A single turn carries every row of the set below to another of its rows. Some are shown first; where does it send the rows asked next?
k_967: [-0.90  0.03 -0.67 -0.20 -0.50  0.94 -0.36 -1.31  3.63  0.86 -2.12  1.11
  0.54  0.52 -1.55 -1.27 -0.67 -3.34  1.60 -2.81 -0.07  4.46]
k_340: [-1.99 -1.41  1.22 -2.30  0.83 -0.12 -1.57  1.20  2.33  0.69 -0.45  0.57
 -0.25 -1.18 -0.04 -1.21 -1.59 -2.60  0.77  1.30  0.00  2.51]
k_622: [-1.17  1.23 -0.14 -2.04 -1.24 -2.93 -1.14 -0.30  0.66  1.51 -2.61  1.67
  0.16  1.03 -2.01 -0.92 -0.58 -1.27  2.95  0.87  0.73  2.18]
k_648: [-0.17  0.77 -2.15 -1.62  1.46  0.52 -0.68  0.31  2.87  0.98 -1.13  1.98
 -0.40  1.22 -1.21 -1.90 -1.13 -2.23  0.54 -1.73 -1.95  3.57]
k_668: [-1.89 -0.20  1.14 -0.93  0.43 -2.40 -0.06  1.17  3.31  0.12 -0.26  0.28
 -0.30 -0.54 -2.04 -1.56 -1.91 -2.05  3.27 -0.03  0.76  2.07]
k_385: [-1.09  0.80  0.63 -3.63 -0.53  0.17 -0.76 -1.94  1.70 -1.03 -1.03  0.37
  0.80 -1.51 -0.24  0.10  0.10 -0.95  1.46 -0.13  0.60  0.54]
k_595: [-0.76  1.69 -0.71 -1.78  1.14  2.82 -0.41  0.08  1.63 -0.11 -1.46  2.86
 -0.58 -0.49 -1.26 -1.68 -0.55 -0.40  1.82 -0.62 -1.58  3.99]
k_994: [-0.16  0.27  0.06 -0.31  1.42 -0.80 -0.74 -0.65  1.46 -1.77 -1.97  1.73
  1.56 -0.59  0.79 -1.18  0.25 -0.29  1.49 -0.35 -0.67 -0.42]
k_393: [-0.60  0.83  1.05  0.02  1.03  2.35  0.45 -0.89  2.25 -0.69 -1.31  1.39
 -1.75  1.84 -0.55 -1.88 -0.97  0.03  1.61 -0.32  0.87  3.64]
k_681: [-0.90  1.27  1.68 -0.20  0.49  0.22  1.18 -0.95  2.75  0.13 -2.21  1.46
 -0.64  1.17 -2.33 -0.07 -0.71 -0.82  1.11 -2.96  0.74  3.87]
k_183: [-0.54  0.97  0.79 -0.22  0.77  2.76  0.66 -0.82  2.41 -0.78 -1.02  1.32
 -1.45  1.70 -0.52 -1.48 -0.87 -0.04  1.56 -0.10  0.68  3.53]
k_999: [-0.21  1.14 -1.94 -1.26  1.30  0.26 -0.80 -0.04  2.85  0.83 -0.98  1.87
 -0.37  1.18 -1.36 -2.18 -1.00 -2.45  0.52 -1.61 -2.03  3.95]
k_136: [ 1.48  1.66 -0.20 -3.15 -0.79 -2.03 -0.39  0.74  2.82  0.91 -2.20  2.82
  0.17  0.38  0.35 -1.11 -1.47 -1.15  2.87 -1.47  0.42  3.08]
k_172: [ 0.61  0.12 -1.93 -0.56  1.70 -1.51 -0.28 -1.11  2.78  0.91 -1.47  0.76
  1.14  0.03 -2.18 -1.22 -1.37 -0.29  2.63 -1.56 -0.43  0.60]
k_50: [-0.74 -0.33 -0.67  0.62  0.74 -0.42 -1.17 -2.96  1.41 -0.86 -1.72  0.11
  0.89 -1.12 -0.56 -2.09 -0.56 -1.27  2.34 -2.43  1.22  1.91]
k_444: [-0.62 -0.54  0.84 -0.17  1.59 -2.23 -1.19 -0.53  1.45 -0.33 -4.40  1.74
  2.08 -0.01 -0.62 -0.48 -0.11 -2.16  1.35  0.74 -1.28  2.68]
k_162: [-1.06  0.83  0.74 -3.53  1.90 -1.59 -1.29 -2.22  1.96 -1.77 -1.04 -0.02
  0.42 -0.41 -0.90 -0.82 -0.37 -1.60  1.03  1.33 -0.62  2.58]
k_38: [ 0.02 -0.91 -1.40 -1.38  0.98  1.04 -0.70 -0.43  1.57  1.74 -3.65  1.62
  1.38 -0.74 -1.97 -0.25 -1.34 -0.44  3.31  0.83 -0.51  2.40]
k_741: [-2.72 -0.18  1.49 -0.60 -0.45 -0.99 -0.82  0.95  1.57 -0.52  0.11  1.01
 -0.37 -1.35 -0.77 -1.89 -1.08 -1.39  3.19 -0.54  1.80  2.09]
k_186: [-1.60  0.60  0.28 -2.21  0.32 -2.01 -2.05 -1.81  1.26 -0.25 -2.55  0.79
  0.55  0.03 -1.60 -1.80 -0.47 -2.42  3.03  2.18 -0.01  4.24]
k_870: [-0.12  0.16  0.45  0.54 -0.16 -0.68 -0.09 -0.27  1.75 -0.42 -3.22  2.02
  1.70 -0.22 -0.14 -0.74  0.02 -0.11  3.27  0.11  0.25 -0.28]
k_645: [-0.82  1.32 -0.60 -1.73  1.07  2.93 -0.46  0.31  1.30  0.10 -1.94  2.97
 -0.86 -0.37 -1.00 -1.80 -0.68 -0.31  1.94 -0.66 -1.25  3.90]
k_918: [-1.00  0.46 -0.46  0.01 -0.92  0.76 -0.29 -1.19  3.19  0.99 -2.29  1.16
  0.25  0.58 -1.57 -1.26 -0.61 -3.40  1.44 -2.66 -0.05  4.66]
k_116: [-1.94 -0.72  1.35 -2.27  0.52 -1.10 -0.63  1.29  3.23  1.00 -1.46  0.63
  0.37 -1.99 -2.00 -0.67 -1.82 -2.71  2.53  0.66 -0.40  2.80]
k_379: [-0.72 -0.57  0.24 -0.40  1.79 -0.83 -1.76 -1.23  1.30 -1.78 -2.94  1.45
  2.06 -0.99  0.89 -1.35  0.32 -2.01  0.93  0.30 -1.26  1.80]
k_552: [-0.24 -1.57 -0.26 -0.76  2.20  0.36 -0.98 -0.88  0.37  0.42 -3.26  0.54
 -0.22  1.44 -0.15 -0.70 -1.52 -0.63  0.80  1.62  0.40  3.15]
k_249: [ 1.17  0.56  0.03 -2.49 -1.03 -0.86 -0.52 -0.75  3.58 -0.65 -0.83  1.48
  0.64  0.64  1.80 -1.18 -1.07 -1.76  2.41 -1.85  1.73  2.92]
k_193: [ 0.45  1.09  1.98 -3.30  0.13 -0.46 -0.69 -1.15  2.68 -1.36 -1.47  2.30
  1.03 -0.86  0.98 -0.12 -0.47 -0.82  1.92 -1.74  1.28  4.30]
k_895: [ 1.12  1.09  1.85 -2.93  1.56 -1.42 -1.17 -0.77  2.86 -0.67 -1.40  2.19
 -0.08  0.94  0.95 -1.38 -1.24 -0.71  1.46  0.44  0.55  4.92]
k_525: [-2.55 -0.26  1.70 -2.04  0.62 -0.87 -1.20  1.64  0.78 -0.04  0.15  1.49
 -0.67 -1.26 -0.22 -1.05 -1.05 -1.08  0.79 -0.23  0.76  1.87]
k_600: [-1.20 -0.04  0.99 -0.73  2.04 -0.92 -0.74 -1.62 -0.79 -0.80 -3.26  1.08
 -0.07 -0.68 -0.81 -0.28 -0.60 -0.24  0.30 -1.77  0.68  3.01]
k_877: [-0.09 -0.62  0.63  0.93  0.38 -1.96 -0.38 -0.26  2.13  0.35 -4.12  1.52
  1.65  1.25 -0.58 -0.76 -0.46 -1.39  2.72  1.20  0.01  1.38]
k_773: [-0.81  1.40  1.51 -0.24  0.04  0.42  1.41 -0.67  2.53  0.21 -2.18  1.38
 -0.84  1.48 -2.13  0.18 -0.76 -0.85  0.89 -2.60  0.74  3.69]
k_665: [-0.71  0.49 -0.42 -2.08 -2.03 -0.99 -0.79 -1.03  1.61  0.81 -1.09  0.55
  0.11  0.97 -0.09 -0.79 -0.40 -1.10  2.16  0.30  1.72 -0.08]
k_174: [ 1.06  0.98  0.64 -2.61 -0.42 -0.51 -1.55 -0.23  2.64  0.70 -2.71  2.77
  0.16 -0.06  0.83 -2.15 -1.37 -1.50  3.45  0.73  0.53  5.00]

k_393 -> k_648
k_136 -> k_193
Where do these go?
k_340 -> k_668
k_38 -> k_50
k_665 -> k_162
k_379 -> k_877
k_773 -> k_595

